In the data rows, 128 means zero.
Each row of this table is followed by its label. One hidden rule gives the labels. It looks at one to three of the table's principal directions, none of them among the few with the most spread.
[123 106 150 121 164 149 155 103 125 161 138 134 153 137 154 121 130 107 123 120 97 158 169 145 186 88 136 106 102
 119 86 150 132 139 129 141 132 64 131 186 121 123] 7
[111 184 108 149 150 80 138 154 110 102 121 153 69 84 80 107 151 154 121 117 158 112 159 123 80 125 139 201 130
 152 192 159 100 113 104 137 126 150 136 54 129 110] 6
[145 102 114 131 94 169 109 152 169 123 108 116 113 111 111 161 126 144 159 133 166 118 133 118 139 154 98 91 129
 124 135 114 103 134 162 93 140 185 97 136 114 109] 6
[124 70 120 180 167 145 153 133 127 173 137 89 132 159 152 127 72 135 111 75 46 98 99 143 163 116 161 123 126
 98 68 175 126 162 81 154 118 37 114 115 198 131] 6
[144 92 112 100 40 157 62 126 190 109 118 51 97 149 177 203 87 149 194 161 139 121 35 106 57 183 84 84 196
 123 109 51 183 124 214 65 108 119 128 124 133 167] 4
[137 126 67 101 129 127 106 138 119 146 144 121 145 123 97 93 126 130 115 138 156 154 100 149 105 118 126 125 118
 140 123 113 152 117 152 78 105 141 119 104 134 150] 6
[133 98 116 138 82 139 98 146 175 117 117 100 114 138 122 171 109 148 150 129 126 103 80 96 108 161 101 103 163
 125 125 91 141 128 155 105 123 139 107 96 142 138] 7
[115 169 67 108 155 114 101 137 91 100 128 146 77 75 122 115 143 156 156 152 184 166 172 126 79 131 108 169 100
 188 173 131 109 115 153 69 134 143 135 101 95 107] 4
[116 11 205 151 126 194 138 124 167 147 108 81 136 160 225 231 99 106 168 114 0 92 82 65 143 184 110 30 170
 68 23 77 149 146 113 180 144 28 113 209 171 163] 1
[157 149 90 156 81 105 92 115 115 119 138 111 145 176 81 92 85 161 89 110 165 115 100 141 149 109 152 158 105
 123 144 128 133 140 136 98 78 188 146 105 120 123] 5
[106 118 98 100 135 103 123 142 136 154 145 144 158 102 109 113 132 122 108 128 129 145 107 156 103 103 119 126 144
 144 127 127 164 129 122 97 128 136 99 91 151 134] 7
[99 115 79 107 106 122 82 135 137 101 129 112 138 132 174 151 92 150 156 142 124 142 68 118 75 168 87 119 143
 181 126 86 166 118 156 73 127 103 119 82 140 139] 2
[109 174 190 128 116 130 138 133 157 85 93 149 70 86 160 167 154 123 166 140 158 113 148 118 100 184 113 150 154
 156 181 141 82 121 132 185 186 152 136 97 114 95] 3
[121 134 140 142 171 122 158 159 115 121 116 142 70 79 107 145 168 129 148 132 117 110 177 94 103 137 130 145 133
 113 152 149 92 122 93 154 153 128 117 122 124 123] 3
[185 141 195 128 0 168 66 70 203 93 115 103 150 202 166 185 84 125 155 159 204 115 86 117 206 165 104 81 149
 130 145 95 108 166 201 131 166 232 132 160 75 92] 4
[122 92 175 107 91 176 105 113 173 98 97 115 101 123 186 211 147 125 193 157 111 134 136 70 109 175 77 69 160
 131 99 51 143 106 198 121 135 90 141 193 98 139] 2
[127 141 193 136 131 128 176 156 134 120 97 120 90 97 135 148 148 112 139 131 123 87 137 139 92 172 154 131 157
 84 159 157 100 128 82 197 160 152 134 134 132 122] 6
[105 142 66 104 180 98 145 136 94 156 157 160 172 109 101 62 138 124 94 122 138 169 149 175 133 73 132 152 95
 163 131 159 150 119 112 90 116 105 114 101 137 126] 2
[136 10 128 143 161 237 146 156 113 143 82 41 97 139 202 183 97 135 187 121 25 120 117 92 104 212 129 31 101
 58 21 77 134 109 147 124 85 5 153 252 138 181] 6
[96 76 63 131 179 123 140 188 96 127 121 148 140 89 79 126 160 150 123 121 78 128 156 78 87 130 101 103 102
 125 109 86 150 90 101 79 90 104 103 136 131 155] 7
[132 130 120 130 141 124 131 130 83 119 125 115 122 136 126 114 131 132 120 128 101 131 129 117 100 133 145 138 105
 99 114 107 138 108 117 129 83 120 160 168 117 162] 6
[148 184 158 103 61 139 93 117 179 83 109 160 104 105 120 157 162 125 163 168 237 130 141 118 129 161 89 128 155
 175 198 109 89 125 188 123 185 237 119 101 82 84] 5
[107 157 144 96 111 126 127 133 167 114 114 129 111 96 161 145 123 122 157 148 170 143 115 161 101 163 108 131 149
 164 166 145 126 129 149 133 175 134 120 84 119 108] 7
[149 107 148 115 78 176 89 123 183 116 108 116 96 114 150 190 135 129 180 154 168 124 118 100 121 171 90 84 165
 142 128 88 112 135 193 108 163 163 109 138 116 111] 3
[142 93 117 116 115 123 109 116 123 145 154 106 152 160 135 142 127 118 127 139 88 126 88 102 113 103 122 104 159
 98 85 83 177 127 135 100 97 107 124 159 145 174] 3
[124 181 126 77 81 138 94 128 169 94 110 141 102 87 151 140 148 123 170 167 225 152 105 157 75 178 89 136 159
 191 184 111 117 111 197 106 171 190 125 77 109 107] 7
[127 171 110 117 60 108 84 151 183 74 114 173 129 106 67 149 158 150 141 155 220 122 127 87 127 154 67 131 141
 183 209 93 106 111 167 92 161 255 90 53 85 96] 1
[146 111 87 131 136 135 123 123 116 148 150 126 170 164 97 93 125 128 104 121 121 140 119 124 167 94 130 117 102
 121 98 118 141 122 137 101 96 117 122 138 132 150] 7
[115 206 118 69 118 95 120 118 156 121 142 184 140 84 108 92 167 108 125 165 237 172 144 179 120 108 105 161 143
 209 202 154 124 121 165 110 186 183 111 52 103 89] 4
[112 225 182 81 157 105 187 117 123 118 114 180 130 81 126 72 170 91 115 160 219 168 202 207 146 126 154 164 98
 167 212 206 91 119 116 188 197 152 154 112 68 76] 3
[146 128 154 158 160 100 183 125 97 167 150 134 178 168 91 73 124 104 61 101 93 98 132 156 184 81 192 141 114
 74 117 186 125 149 45 188 122 125 130 136 152 132] 3
[119 174 87 66 72 86 75 167 171 103 121 135 70 44 82 149 164 143 160 181 234 134 88 135 0 163 90 151 206
 177 214 87 159 105 183 62 151 222 104 22 121 128] 2
[193 216 139 133 63 86 113 72 122 126 165 122 172 214 78 56 100 120 71 136 216 130 106 180 211 67 175 181 104
 108 177 175 116 157 131 142 111 233 157 115 88 120] 5
[128 146 131 111 157 100 155 132 134 157 146 146 125 114 79 94 176 101 100 132 125 133 126 131 109 91 146 149 157
 117 129 134 149 106 122 156 122 97 128 89 152 160] 4
[138 179 170 159 165 95 164 116 86 122 127 174 106 117 81 92 163 121 88 120 146 114 206 119 165 98 175 177 99
 120 171 179 76 136 74 192 147 157 152 129 102 92] 6
[146 129 119 116 113 94 124 101 131 161 163 118 179 179 82 88 115 117 76 130 121 144 100 139 160 68 154 127 126
 101 109 121 183 130 132 120 87 109 139 124 125 164] 3
[124 107 97 49 120 161 108 127 145 140 134 120 160 111 167 130 154 100 161 175 153 175 89 148 74 150 89 75 158
 161 100 69 181 95 198 72 134 97 121 147 130 162] 2
[130 140 169 98 138 141 136 84 140 160 140 141 146 131 164 112 137 87 117 134 137 159 128 171 152 107 145 124 142
 145 105 143 137 138 152 162 155 88 142 140 141 121] 1
[152 158 229 174 150 141 175 97 96 120 111 134 99 152 153 129 135 103 115 112 100 95 177 120 186 138 184 151 105
 78 132 179 58 150 72 243 154 132 170 187 113 107] 1
[175 197 132 135 107 88 143 96 111 152 163 120 181 199 81 35 96 105 53 122 181 125 84 200 192 87 198 176 103
 105 159 197 120 153 93 172 123 183 149 81 129 132] 3
[92 122 179 153 187 143 177 94 89 126 114 135 140 156 205 112 121 113 116 91 43 131 158 137 152 133 160 140 103
 135 75 145 128 110 104 203 111 0 188 179 151 128] 2
[122 192 159 128 149 83 145 111 104 132 148 198 145 103 90 87 161 105 82 120 162 144 178 156 178 75 144 179 98
 141 175 182 84 149 81 169 163 216 116 112 109 92] 6
[129 126 149 151 151 114 140 117 91 131 133 133 119 133 135 126 126 128 112 115 94 114 152 117 132 111 156 145 122
 109 119 142 121 141 89 153 121 115 145 156 133 123] 3
[148 143 129 148 113 107 140 129 117 135 131 107 125 148 94 102 112 138 100 113 136 106 123 152 129 108 166 153 127
 89 141 152 132 136 107 138 95 153 146 129 129 132] 3
[111 176 202 79 145 144 158 118 135 107 101 168 99 69 179 144 185 86 165 171 173 152 179 148 103 169 119 124 143
 162 170 141 94 114 141 182 207 136 143 149 92 96] 4
[91 140 107 104 158 108 122 129 101 122 128 145 123 93 153 114 128 132 127 135 129 154 134 146 76 139 127 146 126
 178 137 126 149 115 128 113 135 86 142 101 133 119] 2
[116 87 86 64 108 161 98 137 162 136 123 102 144 111 165 151 128 125 171 165 143 167 86 139 68 158 82 69 159
 160 99 65 190 101 205 54 122 80 117 135 129 156] 3
[104 68 156 170 167 176 150 148 130 124 96 112 83 114 183 184 127 135 166 95 37 94 137 79 113 178 119 103 140
 112 75 115 103 122 110 169 132 40 127 156 171 132] 4
[132 145 160 162 163 97 176 105 103 151 143 132 146 166 115 83 117 119 78 99 97 110 153 151 178 80 187 162 115
 104 123 187 127 142 74 188 119 71 156 127 142 117] 6
[131 175 176 189 117 119 146 132 129 84 97 148 91 138 111 129 128 144 116 99 140 78 151 106 155 165 150 174 116
 129 176 163 57 131 92 205 146 171 149 90 124 90] 6
[111 120 87 118 116 144 103 143 161 118 113 136 124 107 128 132 124 147 145 130 166 136 114 132 104 159 98 116 142
 191 138 109 134 112 176 89 141 110 114 69 142 104] 2
[148 200 144 144 120 78 135 113 96 111 136 137 110 144 84 85 129 132 91 129 165 118 141 140 134 106 172 192 110
 114 182 165 107 132 97 164 116 182 162 102 102 123] 3
[137 145 96 88 90 106 78 106 141 131 153 145 157 131 108 116 135 125 117 156 183 157 102 135 112 102 108 128 151
 170 141 91 167 126 176 74 126 167 120 98 120 129] 3
[143 83 117 149 70 142 79 118 149 116 134 97 161 186 151 171 77 147 136 121 97 106 65 90 151 144 101 91 138
 114 94 80 148 148 139 95 108 157 110 144 137 142] 3
[136 160 60 147 74 107 61 144 127 71 128 134 113 136 94 138 111 177 142 131 181 116 98 88 105 150 85 160 117
 169 178 94 108 122 151 63 110 233 112 69 111 119] 3
[107 152 100 88 122 115 118 156 142 107 112 149 105 75 97 125 176 133 144 154 172 145 129 121 47 151 99 136 153
 164 163 86 150 80 170 98 120 140 131 87 118 141] 4
[117 109 97 104 136 121 106 117 124 136 154 132 149 129 149 140 127 128 143 143 111 157 124 116 126 98 97 115 132
 149 106 105 161 131 144 77 125 103 110 141 126 141] 3
[132 184 184 123 130 106 165 116 147 144 120 148 106 104 99 95 148 107 97 126 181 123 157 183 135 115 175 165 144
 129 175 188 107 136 118 193 160 143 148 89 125 93] 3
[128 107 144 57 80 147 100 99 192 137 151 120 189 155 188 166 132 88 163 179 139 162 63 130 135 132 72 62 183
 155 101 76 187 127 191 97 169 110 98 136 125 154] 3
[124 148 74 111 125 115 106 117 132 135 151 156 168 127 103 92 118 140 112 128 183 169 147 162 172 81 106 140 93
 179 147 147 131 138 154 67 131 160 105 102 108 97] 2
[117 92 158 169 128 150 128 132 130 113 109 120 118 143 162 171 111 137 140 100 63 97 121 87 141 159 121 113 127
 108 96 112 109 134 106 160 123 108 128 154 147 130] 3
[137 166 132 122 127 85 130 117 113 136 148 142 122 127 82 96 156 119 95 128 139 128 126 133 106 85 152 172 146
 113 145 129 145 118 122 141 100 149 145 108 134 151] 3
[152 186 164 125 117 131 147 89 116 134 130 122 141 158 152 78 106 107 105 124 177 137 126 204 169 122 176 161 107
 129 149 189 100 147 126 176 144 147 165 132 118 104] 3
Here are more rows. What is the label of each one?
[116 156 86 140 168 111 139 162 103 123 119 144 70 67 90 106 148 153 132 119 163 126 174 141 86 125 137 177 116
 151 171 166 95 121 113 111 131 141 123 81 133 101] ~ 6
[142 166 89 135 140 85 126 109 98 143 165 139 155 156 77 68 115 137 83 118 150 150 144 153 175 55 151 174 86
 128 145 166 132 141 112 106 98 149 132 110 112 129] ~ 4
[122 147 36 125 134 90 98 134 68 109 139 116 135 141 91 71 106 172 101 127 146 149 120 135 74 113 142 167 91
 155 139 101 172 96 142 55 48 109 168 107 114 150] ~ 3
[147 157 121 151 105 136 123 137 104 91 105 113 113 147 126 111 113 146 128 123 157 103 115 133 111 174 145 149 109
 124 155 128 98 116 123 139 110 175 158 126 117 123] ~ 2
[136 100 145 113 134 159 126 102 139 150 142 114 144 148 188 146 121 102 148 136 104 136 105 134 145 128 122 98 153
 132 84 123 138 143 144 134 153 78 120 154 154 135] ~ 4
[86 109 135 144 233 120 194 123 72 165 144 185 198 127 140 71 137 102 74 89 56 153 195 152 208 79 154 129 60
 144 89 187 115 135 48 174 145 43 121 155 145 105] ~ 1
[127 154 214 170 158 142 169 138 107 105 84 156 62 91 131 142 167 113 125 111 114 80 173 103 113 187 169 154 133
 109 153 154 50 124 78 243 168 145 157 131 137 100] ~ 5
[158 219 134 92 104 99 128 102 118 114 131 139 117 126 90 69 145 121 110 167 243 157 156 180 127 113 160 172 112
 150 202 159 119 119 160 130 137 185 171 108 68 106] ~ 2
[93 54 149 164 169 175 146 139 127 132 108 128 129 120 190 184 108 136 157 90 31 123 161 94 173 144 99 84 97
 116 65 127 104 143 102 140 135 64 105 193 144 116] ~ 5
[128 113 131 140 152 135 121 122 113 134 131 120 76 109 137 152 148 132 147 120 89 125 144 94 98 114 128 142 146
 112 99 109 126 123 138 129 105 88 139 153 148 149] ~ 3
[120 80 112 115 90 157 92 139 166 119 117 81 110 134 188 185 110 135 177 136 96 106 42 106 45 185 95 94 203
 138 89 61 175 112 176 97 116 76 123 109 181 163] ~ 3
[121 113 165 122 177 148 152 109 95 147 126 141 108 102 161 137 156 106 136 126 89 148 185 126 133 109 141 121 115
 110 93 133 117 130 120 153 131 81 147 205 123 128] ~ 4
[103 148 149 86 98 138 111 115 170 108 112 135 127 104 185 155 120 121 163 153 173 156 119 160 110 164 94 114 147
 185 153 123 136 128 175 118 175 126 127 108 109 99] ~ 1
[137 82 255 160 131 205 167 125 151 114 72 93 63 124 220 222 130 101 187 129 60 79 145 82 136 224 142 70 154
 67 92 125 70 143 107 241 184 82 150 216 128 120] ~ 3
[133 143 139 147 108 117 117 132 136 114 128 129 106 124 123 148 122 137 135 120 134 108 122 119 131 129 122 149 137
 118 150 140 104 146 113 135 138 183 114 112 130 117] ~ 5
[123 127 172 115 67 142 110 131 225 117 114 142 128 110 144 192 127 120 163 146 177 114 110 124 155 157 79 93 180
 160 164 131 110 155 158 134 210 189 73 78 123 80] ~ 3
[136 23 168 122 110 233 113 137 179 139 94 65 93 122 228 241 107 117 217 140 63 118 97 86 119 207 83 23 160
 89 46 74 123 143 172 123 156 75 103 218 144 148] ~ 6
[120 38 165 151 157 210 143 147 127 136 85 52 46 107 223 214 106 131 201 112 20 103 113 92 70 207 129 76 148
 66 43 96 119 126 134 156 111 18 147 214 165 167] ~ 6
[125 137 223 182 193 126 215 132 86 136 105 116 81 128 159 124 132 105 112 96 51 75 166 134 136 151 206 158 125
 61 123 203 78 141 27 255 149 61 170 160 153 122] ~ 7
[141 139 104 122 86 125 91 134 125 105 120 98 99 124 137 142 104 152 149 140 162 119 97 136 74 156 124 140 144
 130 150 108 135 130 151 89 110 176 138 119 122 130] ~ 7
[124 79 113 124 144 151 130 137 118 146 132 107 139 127 156 147 118 127 144 124 82 133 122 124 122 125 117 95 125
 104 84 113 145 133 122 102 113 99 114 176 141 148] ~ 3
[135 137 98 78 137 111 129 107 113 148 158 120 170 152 132 84 141 106 115 158 139 162 101 153 102 97 137 123 145
 141 111 107 192 103 157 98 105 69 150 131 130 167] ~ 3
[130 165 133 98 112 125 133 131 158 116 122 155 141 110 101 118 149 122 134 158 201 154 162 144 160 125 106 120 110
 156 178 144 112 124 152 118 167 179 113 111 75 99] ~ 3
[118 202 174 115 71 109 120 150 159 62 86 132 59 80 143 165 148 136 170 154 201 98 111 135 41 206 113 167 178
 149 220 125 96 112 141 162 170 220 144 72 107 104] ~ 1
[158 191 128 160 143 75 157 113 95 149 161 153 152 161 64 45 131 116 55 103 161 104 132 170 175 68 193 199 117
 116 166 204 100 150 67 176 129 176 136 73 150 110] ~ 7
[138 8 162 166 99 188 137 158 167 138 101 41 113 167 183 225 92 137 177 108 5 61 66 67 104 184 116 42 182
 30 38 70 161 132 119 139 91 57 116 207 173 183] ~ 3
[128 131 76 151 100 125 70 142 124 87 123 157 113 115 95 147 137 167 138 121 156 116 129 73 112 142 85 143 123
 172 149 81 105 119 152 73 115 205 107 95 125 110] ~ 3
[133 187 150 121 125 101 133 94 111 113 143 175 170 147 122 91 130 116 100 141 181 152 172 152 202 96 135 152 84
 161 173 170 98 146 111 145 166 184 134 131 77 82] ~ 3
